Families of rows that turns and mirrors carry onto each other, the same ones carrying the whole set onto itself: the rest of each named row's family, in list order
6 families of 6 rows
revo: [ 2.00 -0.10 -1.69 -3.52  0.85 -1.17  1.26 -5.65 -2.27  3.02  0.89 -0.06
  1.67]
gemi: [-3.48 -2.04  3.83  1.09 -1.07  0.82 -0.54  2.12  0.71 -1.98  1.69 -0.10
 -1.67]
Dad: [-1.76  2.21 -2.36  2.58 -0.65 -4.87  0.09 -3.18  1.79 -0.99 -0.49  0.13
  2.10]
raru: [-3.76 -1.13  4.18  1.20  1.45  2.42 -0.69  1.69  0.98  3.03  0.71  0.56
  0.67]
bal: [ 4.22 -0.71 -1.30 -2.35 -0.01 -2.58  1.12 -3.00 -2.01 -3.23 -1.90 -0.05
 -0.26]
pur: [ 4.51  0.86 -3.08 -1.51 -1.30 -1.46 -0.07 -0.12 -1.45 -3.47 -0.51  0.52
  0.36]
bir: [-2.04  2.79 -2.69 -0.25  1.04 -5.21 -0.81 -3.37  0.11 -1.03 -2.21  0.27
  0.53]
mugut: [ 0.69 -2.15  3.40 -0.21 -0.04  2.90  1.21  2.63  1.27  1.60 -1.05 -1.40
 -3.63]
vemur: [ 2.67  1.04 -3.88 -3.74  0.61 -2.33  0.37 -0.51 -2.47 -1.97 -2.01  0.63
 -0.22]
zogu: [ 2.83  0.01 -4.90 -1.35  0.37 -2.46 -0.65 -1.67 -3.08 -1.38 -1.61  1.49
  0.25]
zovif: [-4.27  0.62  3.88  2.03  1.02  0.45  1.38  2.06  1.48 -1.51 -1.64  0.72
 -1.90]
ved: [ 3.06  1.06 -3.53 -1.09 -0.13 -3.21 -2.24 -2.44 -0.62 -2.15 -2.52  0.33
  1.24]
rutur: [-2.87 -0.04  3.40  0.74 -0.69  2.69 -1.24 -0.40  2.00  2.03  3.13 -1.34
 -1.98]
vimi: [ 1.29  0.02 -5.39 -1.39  1.04 -2.18  0.70 -3.69 -1.32  3.24  0.03  1.13
  1.32]
Vepur: [ 0.99 -0.71  3.50 -0.13  1.22  4.26 -1.11  2.61  1.43  2.42  0.27 -0.82
 -1.77]
Tive: [ 2.94  1.18 -4.68 -0.37  0.39 -2.57  1.57 -2.30 -1.37  3.11  0.71 -1.84
  2.46]
Beke: [-0.05 -2.83  1.90 -0.86 -1.27  2.75  1.49  2.30  2.17  0.61  2.50 -1.27
 -2.74]
Vik: [ 3.19 -1.17  2.30 -1.82  0.66  2.49  0.39  3.13  0.73  0.06  1.22 -2.29
 -2.27]
memas: [ 0.75 -0.40  2.25 -1.37  0.77  3.74  2.25  3.56  0.96  0.05 -0.76  0.07
 -3.21]
molak: [-0.53  0.54 -4.23 -0.05  0.39 -4.32 -0.32 -4.35  1.01  1.11 -1.62  0.33
  2.76]
rava: [-3.33 -1.31  3.71  2.09  0.77 -2.24  0.77  1.92  2.38 -2.18 -0.11 -1.52
 -0.58]
Dupem: [ 0.68  3.31 -2.67  2.00  0.44 -4.68 -0.88 -3.06 -1.71  0.52 -0.29 -1.57
  2.34]
Namo: [-3.62 -2.16  4.67  1.84 -0.05  0.43  0.56  2.15  0.71  0.46 -1.51 -0.29
 -1.97]
Biza: [-3.20  0.51  3.22 -0.46  1.61  1.66 -0.68 -0.06  0.31  4.67  3.42 -1.34
  1.17]
kubu: [ 0.82  1.32 -3.69 -2.18 -0.46 -0.22  1.18 -2.85 -0.95  4.23  2.72  0.65
  3.50]
vivep: [-1.44  0.70 -0.61  0.33  0.56 -4.90  0.60 -5.90 -0.54 -0.58 -1.24 -0.01
  1.53]
piv: [-2.93 -0.23  4.48  0.45  0.64  3.18 -0.84  0.30  0.23  3.89  0.46 -0.72
 -1.77]
garer: [ 2.90  0.45 -3.55  0.01 -0.09 -3.79  1.15  0.14 -3.60 -1.30 -0.39 -0.67
  2.56]
tugu: [-0.43  1.50 -4.10  1.31  0.77 -4.43 -1.46 -4.37 -0.38  0.07 -1.94  0.97
  0.42]
nelum: [-1.78 -0.25  3.43  3.26  0.33 -2.14  0.54  2.90  1.80 -0.70 -0.05  2.00
 -2.90]
Ziki: [-1.60 -2.40  3.57  2.08  0.91  0.95  0.94  3.28  3.25 -0.35 -1.28 -0.21
 -1.55]
lefud: [-3.53  1.59  3.09 -0.19  1.45  3.78  0.74  0.22  1.10  4.28  1.18 -0.03
 -0.85]
sab: [ 3.01 -0.68  2.29 -0.45  0.26  2.11  0.57  3.73  0.27  1.89  1.39  1.86
 -3.31]
pedaf: [-2.30  0.80  2.96  1.65  1.19  0.72 -0.18  0.68  0.77  5.45  2.60  1.81
 -1.20]
gekat: [ 1.81 -0.13 -4.49 -3.30  0.47 -1.52 -0.47 -2.60 -2.21  1.79 -0.25  1.12
  3.40]
Nogak: [ 0.02  2.00 -4.34 -3.81  1.27 -1.68  0.77 -3.40 -0.92  3.79  0.25  0.02
  1.36]

Which other rows belong to the same family as vemur? bir, zovif, memas, lefud, Nogak
Which other rows belong to the same family as piv? mugut, zogu, vimi, Namo, tugu
Which other rows belong to the same family as gekat? raru, ved, Vepur, molak, Ziki
Which other rows belong to the same family as Vik? Dad, pur, rava, Biza, kubu
Which other rows belong to the same family as Tive? gemi, rutur, Beke, Dupem, garer

